name the system of each run:
kabab, run 1 (8 x 18):
[[ 20  25 -26  48   8  26  -1   5   9  -2 -32   7  17 -43  -3 -13  24  29]
 [  5  33 -23  22  -5  -4  27 -36 -16  -4  -8 -19  25 -24 -40  -6  34 -24]
 [-10 -16  -8  15 -10  17  -2 -24 -31 -37 -47   7 -18 -32 -12  13  30 -17]
 [ 12  31 -44  33  10  22   7   6  -5  10 -46   1   6 -40  15  16   8  14]
 [ -9  21 -32  21   5 -36  11 -31 -16   1 -14 -35  24 -28  -7  -7  38 -16]
 [ -5 -16  -1  32 -11   3  -8 -20 -15 -42 -42   5  -4 -22  -1 -10  49  11]
 [ 17  34 -34  47  -1  33  25   3  -9  11 -27  17  11 -25 -12  -2  25  20]
 [ -6  10 -29  11   3 -11  21 -24 -30   2  -9 -14  18 -44 -35  -1  34 -36]]
feka, run 2 (8 x 18):
[[  3  18   6  30  19  23 -36   3  30  -5 -23   4 -14   8  37  -3 -45  29]
 [ 19   1   2 -39 -13 -16  17  24  13  43  33 -21  -5  39  13  -1   7  25]
 [-24 -36  24 -21  -8 -32   3  -6  -2 -41  25  26  28   0 -16  -3  14 -30]
 [  0  20   0  54  31  22 -22   7  20  -1   5  20  20 -36 -11 -28 -25   7]
 [ 37  37 -12 -30  -3  20  12  -7  14  41  11 -48 -12   0 -25   7 -11  -8]
 [-17 -21  24 -40 -16   5   1 -21  -9 -40 -11  15 -18  30  -2  34 -24 -35]
 [-28  -8  -3  38  25  -1 -18  30  -1  11   5  43   2   4  41  -4 -39  19]
 [ 18   3 -14 -29  10 -36  -4  21  20  46  27 -44  17 -21   8 -13  16   9]]
ruli, run 3 (8 x 18):
[[ 13 -42   7 -15  -6   6 -22  22 -14  23  -3 -22 -42 -18   2 -19  34  25]
 [-24  -6 -19  -4 -18 -40  39   8 -22  -1   0  22  21  36  34  18  29  13]
 [-11  32   2  52  18   1   8 -13   3   7  34  18  31  -1 -29 -32 -18  -9]
 [ 46   5  -3 -17  -2  47  -4  21  29  -3 -13  -4   5 -51 -30   0  12   9]
 [ -1   9  -8 -38 -23  -2  17 -32  -8 -27 -39 -18 -12  24  11  46   2 -22]
 [-42 -16  14  33  17  -2 -21 -20 -39  11  10   2 -39  15   0 -16 -34 -21]
 [  1 -28 -16   5  19 -12 -19  49   2  26   1  12   7 -45  28 -10  15  25]
 [  6  21 -11  -9 -14 -46  20 -18  24 -18   0 -22  51  12  11   0  37   7]]
kabab, run 4 (8 x 18):
[[-26  -9 -28  -8  -2 -40  18  13  -9  -7 -21  21  28   6  51  32  11   6]
 [-29 -12   1  57  24 -30 -27   3  -9  13  16   4   5  -9  19 -43   6  21]
 [ 40   5  19   5 -12  19  -5  -1  28  -5  19 -17  11 -17 -45 -41  38  23]
 [  7  17   3  -9 -21  33  42 -15  -5 -32  -4  36  16  14 -39  25  -2 -27]
 [-27  -9 -16   3  19  21  -6  -3 -43  16 -17  11 -36 -21   2  27 -38 -37]
 [ 15   5 -20 -25  18 -19 -32   6  26  16 -24 -47   1 -40  31  12  -3   4]
 [ -6  21   1  15 -13 -40   4 -28  24 -30 -13 -16  29  37  29  -5  24  22]
 [-12 -17   8  43 -17   7  15  -4 -39  10   9  18 -28  31  -7 -30  33  27]]
Lomov, run 5 (8 x 18):
[[ 11  23 -34  31  15 -14  -7   8   1  43 -10 -36  -1 -22  22 -18  21  34]
 [  5 -17   4 -44 -30 -39  18 -16  -3 -12  -1 -31   2  26   4   8  49  -2]
 [-11 -11   6  32 -16  28  24 -11 -27 -37 -10  50   3  -6 -33  -3  25  -9]
 [  6  20 -29  16  23  18  -9  -9 -16  33 -13 -29 -11 -56 -24  -2  -9 -26]
 [ 10   0   4 -53 -10  -8 -14 -20  22 -26 -35 -37 -10   5  22  38  -9 -15]
 [-15  -1   2  42  -9  16   1  -3  -9 -31 -34  40 -10  29  33   7   1  31]
 [-12  -4 -32  31  17 -27  -3  13 -29  48   4 -21  -7 -27  16 -22  28  17]
 [ 11 -19  -2 -52 -19 -34  13  -5  10 -23  -1 -20  26 -14  -9  12  48 -15]]
Gipi, run 6 (8 x 18):
[[ 24  -4  19 -48  -3  10 -35 -16  30 -15 -18 -50 -24 -15  -7   9 -12 -14]
 [ -1  10  -5 -13 -37   6  43 -27 -19 -27 -22  10  -4  44  -5  31  23  -5]
 [-18 -14 -21  55   5  11   6   8 -47  19 -13  21 -19 -22   0 -18  28  15]
 [  9 -12 -14 -25  21 -20 -28  11  17   6  -8 -32  16 -67  -1   0  11 -16]
 [ 13  30  10  -8 -16 -17   2 -39  39 -40 -15 -29  26  27   2   5  12   3]
 [  2  -8  15  27 -20  38  -4 -15 -26  -5 -22   3 -55  31  -2 -11  10  25]
 [  0 -29 -23 -30  -2   6  16  21 -38  21 -10   0 -17 -43 -13  20  27 -21]
 [ -9  19 -20  20   7 -39  11 -20   9 -23  -5  -2  57 -28  -4  -5  27 -13]]
Sis, run 7 (8 x 18):
[[ 15 -25  31 -46  -6  -9 -10  13  39 -32  26  10  33 -13 -21  -3   5 -11]
 [-16  25  -6  13  -4  22   9 -41 -15 -36 -39  10  -8  13  -3  34 -29 -33]
 [ 16   0 -14   6  12  27 -19  18 -13  53  -9 -29 -47 -19   7 -11  -5  21]
 [ -3 -28   3 -50  -4 -45   5  29  18   1  21   3  30   6  27  12  14   4]
 [-33  29  -9  52   3 -21  14 -38 -15 -25  -9  15  23  26  10  -1  -6 -10]
 [ 31   6  13  31  -1  36 -14   5   9  23  11 -15 -25  -6 -28 -44  13  34]
 [ 19 -24  17 -67 -21   3  18  19  15 -18  17  12  15  -1 -24  20  10 -20]
 [-37  12 -20  22  15   4   8 -24 -35 -13 -26  21  -3  -9   5  30 -34 -43]]
finem, run 8 (8 x 18):
[[ -2 -11  -5 -15  -8 -56  -8 -15  13 -20  -9 -35  27  -9  18  -8  51   6]
 [-17  26  -2  71   0  11   3 -24 -11 -12 -15  17  -4  28  10 -18  -3  22]
 [ 28  11  -7 -16 -14  48  30   2 -22  28   4  -3 -28  -6 -48   7   6 -12]
 [-22 -32 -14 -36  -4 -42   8  -4 -21 -20 -13  -4  17 -24   7  26  30 -32]
 [-29   4  -1  60  29  -5 -37 -19  -7 -10 -15   1  -4 -20  15 -24 -20   0]
 [ 43  22  -1  -4  -8  35  -4  -5   8  31  -6 -45 -35  -3 -22 -15  11  21]
 [-13 -18 -11 -27 -27 -39  32  -4 -26  -3  -6  -6   1  31  20  19  45   3]
 [-39  -4  -7  60  17  -5   7  -4 -35   0  14  43  12 -11  -9 -21  -6 -14]]
Sis, run 9 (8 x 18):
[[  1   6 -16  -3 -29  -8  44 -15 -12 -34 -20  19  31   7  -9  20  50  -2]
 [ -9  -2 -12  36   9  10  -4 -22 -37  11  -3 -15 -14 -44 -40 -27  24 -22]
 [ 18 -43  16 -26  -1   9 -32  23  22 -27 -16   4  -1 -46   0  -7  23  11]
 [  2  17 -23 -22 -14 -11  16 -28  -1 -34 -50 -19  13  -6  13  42  19 -19]
 [-19 -12 -16  28   6 -17 -14 -18 -42  28 -15 -38 -40 -10  10 -19  26   4]
 [  7 -39   5  -9 -13 -20  -3  32  10 -11   1  16  16 -11  18 -13  54  39]
 [ -2  22 -18  12 -15 -17  33 -32  -6 -34 -16   2  42 -10 -23   6  41 -19]
 [ -2 -16  11  29   5  20 -26 -24 -24  -4  -9 -20 -34 -34 -36 -33  20  -9]]
Gipi, run 10 (8 x 18):
[[ -2  28  -9  -1   7  32  28  11 -13  34  19  25  -8  23  -8  23 -53 -16]
 [-45 -10  -5  10  26 -24   1  12 -21  22  27  28   7   9  22   6 -47 -25]
 [ -6  -5   5  -5  19 -22 -16  37  37   7  19  24  29   9  45   2 -33  23]
 [ 18  17  16 -14   1  -5   4  17  31  36  45 -13   4  44   6 -17 -21  26]
 [-10 -24  35 -15  -4   8  10  11  -7  10  55  26 -11  33 -28 -16 -21 -13]
 [  1   0   2   1  10  29  22  34   5   4  27  62  26 -10 -19   8 -31 -11]
 [ -7  39 -13  19  31   5  -1   5  12  32  24   8  19  -4   2   1 -60 -16]
 [-28  -5  20 -12  19 -19 -24   0  14   2  18   5  -7  34  34   9 -63 -13]]
ruli, run 11 (8 x 18):
[[ 17  20 -14  40   7  19 -26 -12   8   5 -40 -30 -19 -20  15 -17  14  35]
 [  4  -7 -24 -23 -16 -19  26  -8 -37  32  -3 -38 -18  -8 -14   5  48 -10]
 [-36 -21   4  33 -10  -8  23 -11 -38 -31   2  49  12   6 -13  -5  24 -14]
 [  6  37 -30  55  21  26  -1   7   6  11 -26  16  15 -34   9  -4 -10  17]
 [ 22  13 -23 -30  -2  -5   4 -19   1   7 -16 -50   7 -46 -28   9  29 -27]
 [-19 -27  16   9 -23   3  -1 -33 -32 -48 -27   8 -25  12 -11   0  32 -11]
 [-19  11 -29  54  13  12   4   8 -37  33 -22  14 -25   2  30  -1  -7  21]
 [ -4   0 -31  -4  16 -32  12   9 -12  27  13 -15  32 -53 -13  -4  28 -22]]
finem, run 12 (8 x 18):
[[-16   6 -16 -17  -8 -15  50   1 -18  -5  14  38  37  10  -9  31   2 -32]
 [-16  -9  18  10  19  12 -25 -14   5 -35   4  22  14 -38 -30  -5 -30 -41]
 [ 33   6   2 -17   5  29 -37   3  37 -12 -40 -30 -18 -31  13  11 -12  15]
 [-10   0  -2 -20  -8 -20  -2  -4  -6  20 -10 -27 -32  53  49  20 -15  17]
 [-22 -31  14  17   3  -9   9  25 -28  32  48  28 -13  24  -3 -31   2  12]
 [ 23  13 -15   4  10  -6  17  27  24  16  27  11  52 -41 -23 -16  24   6]
 [  5  38   3  -4  -7 -12   8 -39  36 -43 -11 -14  40  10 -11  10  -5 -19]
 [ -2  -9  25   6 -15  47  -7 -17  -5 -43 -28  27 -34  23  -6  14 -20  -2]]
feka, run 13 (8 x 18):
[[ 19  42 -36  24 -11  23  48  -5 -16  23 -10   6  13  -3 -21   7  27   8]
 [-24  -7  -7   0 -11  -6   9 -43 -52  -2 -20 -27 -37   7 -14  10  15 -34]
 [ -5 -26 -10  16  -1  27 -14  17 -20 -12 -47  24 -33 -22  29  16   8  19]
 [  2  19 -40  10  -7 -29  26   9  -4  22 -19 -11  19  12  43  12  34  33]
 [-11 -26  13   4 -18 -36  -7 -28 -15 -21  -1 -28  -9  10  -7 -26  58   5]
 [ 15  -7   3  38 -14  40  10   9  -6 -23 -17  39   3 -19 -23 -18  37  27]
 [  2  40 -38  25  -6   6  46 -15 -31  31  -5  -6   6   1 -17   6  21  -5]
 [-19 -21  -3  -6  -7   1  -8 -33 -47  -8 -30 -27 -45 -10 -10  11  18 -30]]
Lomov, run 14 (8 x 18):
[[ 14  28  22   5 -23  -3  14 -29  22 -10  13 -20   1  61  -6 -15   8  22]
 [-14 -29  16  12  -8  21  11   6 -47  25  25  19 -45  21 -24 -18   5  -3]
 [-14 -14 -17 -28  20  -5   9  23 -16  19  13  19  16 -42 -10  24 -23 -43]
 [  5  21  13  -5  15  -8 -27 -16  54 -41  -8  -4  38 -14   6   6 -33 -13]
 [ 26  17  16  25  -5  28 -21   2  29   9  -5 -15 -24  31  14 -23  -9  51]
 [-11  -9 -13 -12 -11 -16  31  20 -35  50  25   0 -22  39  16   8   8  11]
 [-35 -34   9 -11   4 -36   9   2 -17 -21  30  33  29  -9 -14  -1   5 -38]
 [ 26  10  12  12  16  30 -21   7  39 -19   5   9  29 -51 -35 -20  -7  -3]]

runs to name:
run 15 (2 x 18):
[[-29  -4  -3  39   3  -6  18  21 -15   0   8  58  13  33  33  -1 -12  25]
 [ 19  23   0  -4  15  31  15  14  10  33  39   8  14 -21 -46  -7 -32 -25]]
  finem
run 16 (2 x 18):
[[ 25  -4 -29  -8  -6   6  -5   7  -6  12 -38 -33 -13 -46   5   3  48  17]
 [  4   6  -6  -7 -13 -29   2 -41  -3 -19 -13 -48  11 -15 -22 -10  51 -16]]
  Gipi
run 17 (2 x 18):
[[-14   9 -27  43   8  18  -7 -22 -38  -2 -46  -6 -26 -31   3   6   9  -8]
 [ 26 -24  -6 -22   1 -10 -24  27  16  18  -8 -32  -7 -40  12 -15  41  29]]
  Sis
run 18 (2 x 18):
[[-40 -20   3  35  20  -2  -5  12 -18 -16   9  60  15 -11   7  -3 -27 -16]
 [ 21  11  -8   3  30 -11 -33  21  40  23  11 -29  23 -51   5 -21  -7  11]]
  Lomov
run 19 (2 x 18):
[[ 33   5  12 -55 -15 -15  -3   8  52 -11   6 -24  24  15  12   9   9  16]
 [-34  10  -1   9 -12 -14  26 -43 -40  -8  -1   0 -15  48  -3  14 -10 -31]]
  Sis
run 20 (2 x 18):
[[  4   7   9  31   3 -29 -29 -19  22  -1   0 -42   4   7  14 -42  31  35]
 [ 22   2  12  13 -35  16  34  -5  -1 -16   7  14   6  27 -28 -17  51  29]]
  kabab
run 21 (2 x 18):
[[ 14 -18  43  -1 -17  47 -13  -6  10 -38  -1  22 -25  14 -29 -11  -8   5]
 [ 22  12 -22 -36 -10  42  32  12 -11  11 -22  10 -14 -15 -13  46 -11 -20]]
  Sis
run 22 (2 x 18):
[[-29  12 -20  -5   3  -5  16 -20 -42  26 -11 -12 -33  27  17  33 -32 -30]
 [ -5 -36 -10 -26   7 -34 -28  22  -3  18 -13 -27 -17 -21  42   3  19  16]]
  kabab
run 23 (2 x 18):
[[  4 -13  18 -58 -26 -17   7  -8  13 -21  -6 -12  -8  47  20  31   0  -2]
 [-30  -3  26  22  11  -5  -8  -4  -9  14  35  17 -20  50   9 -16 -48  -1]]
  ruli
run 24 (2 x 18):
[[ 23  42  -9  16  11  59   8   3  10  21  -4   8  -8  -8 -22  10 -46  -6]
 [-19   4   5 -20  13 -22 -20 -15  -3  22   4 -36 -29  32  32  16 -49 -16]]
  Lomov
run 25 (2 x 18):
[[ -8  -1  -4 -20  20 -53 -18  -7  11  19  29 -46  23 -24  -2 -16   1 -24]
 [ 27  -7  34 -18  -4  28 -34  -8  48 -44 -11  -7   3 -19 -21 -11  -8   1]]
  feka
run 26 (2 x 18):
[[ 48   4  10 -46 -14  27  12  26  41   2  18  -3  19 -14 -28   2  11  11]
 [ -3  33   7  21  -7  20  29 -35 -16   1  23   2   3  23 -51  -9 -12 -29]]
  Gipi
run 27 (2 x 18):
[[  8  23 -15 -11   0  43  20   5   5 -17 -30  34   6 -10  -2  46 -37 -21]
 [-28  14 -26   1  24 -24 -11 -23 -26  29 -11 -35 -17  -9  22  16 -32 -32]]
  kabab
run 28 (2 x 18):
[[ 19 -12  41  -1 -19  29 -24  -9  31 -44 -13   3 -17  22  -6 -12   2  26]
 [ 19  15 -20 -33 -27  29  46  -4 -23  10 -17  -1 -17  14 -20  37  12 -13]]
  Sis
run 29 (2 x 18):
[[ -3  12 -19  -8  15  41   3  11 -16  19 -22  15 -25 -18   3  38 -51 -25]
 [ -5   9 -23 -32  19 -39 -20  -9   9  21 -11 -52   4 -20  28  17 -14 -19]]
  kabab
run 30 (2 x 18):
[[-28 -38  25   1 -15   0  -2  -5 -17 -53 -14  47  -6  20   9  10   7  -4]
 [ 28  21 -36  16   3  31  18  35   2  34 -18  12   5 -31   9   8  14  32]]
  Gipi
run 31 (2 x 18):
[[ -6 -32  -2 -20 -14  10   7  20 -37  32  -5   1 -53  24  20  13   8  15]
 [  3 -12 -16 -22  13 -28   6  48  19  23  20  19  38 -20  28   8   2  13]]
  kabab
run 32 (2 x 18):
[[ 23  26 -29  22   9  36  14  22 -12  59  -1  -5 -18 -16  -3  -5  -3  24]
 [ -3 -11 -14 -44  -7 -20  26  -3 -11 -12   5   3  29 -30 -25  26  22 -45]]
  ruli
run 33 (2 x 18):
[[  0  35 -39  24   8   2  32 -10 -13   6 -10  12  39 -38 -21  11  14 -22]
 [  9   8  -2  13   0  24 -10 -33  -1 -37 -33 -11   3 -48 -38  -2  16 -27]]
  ruli
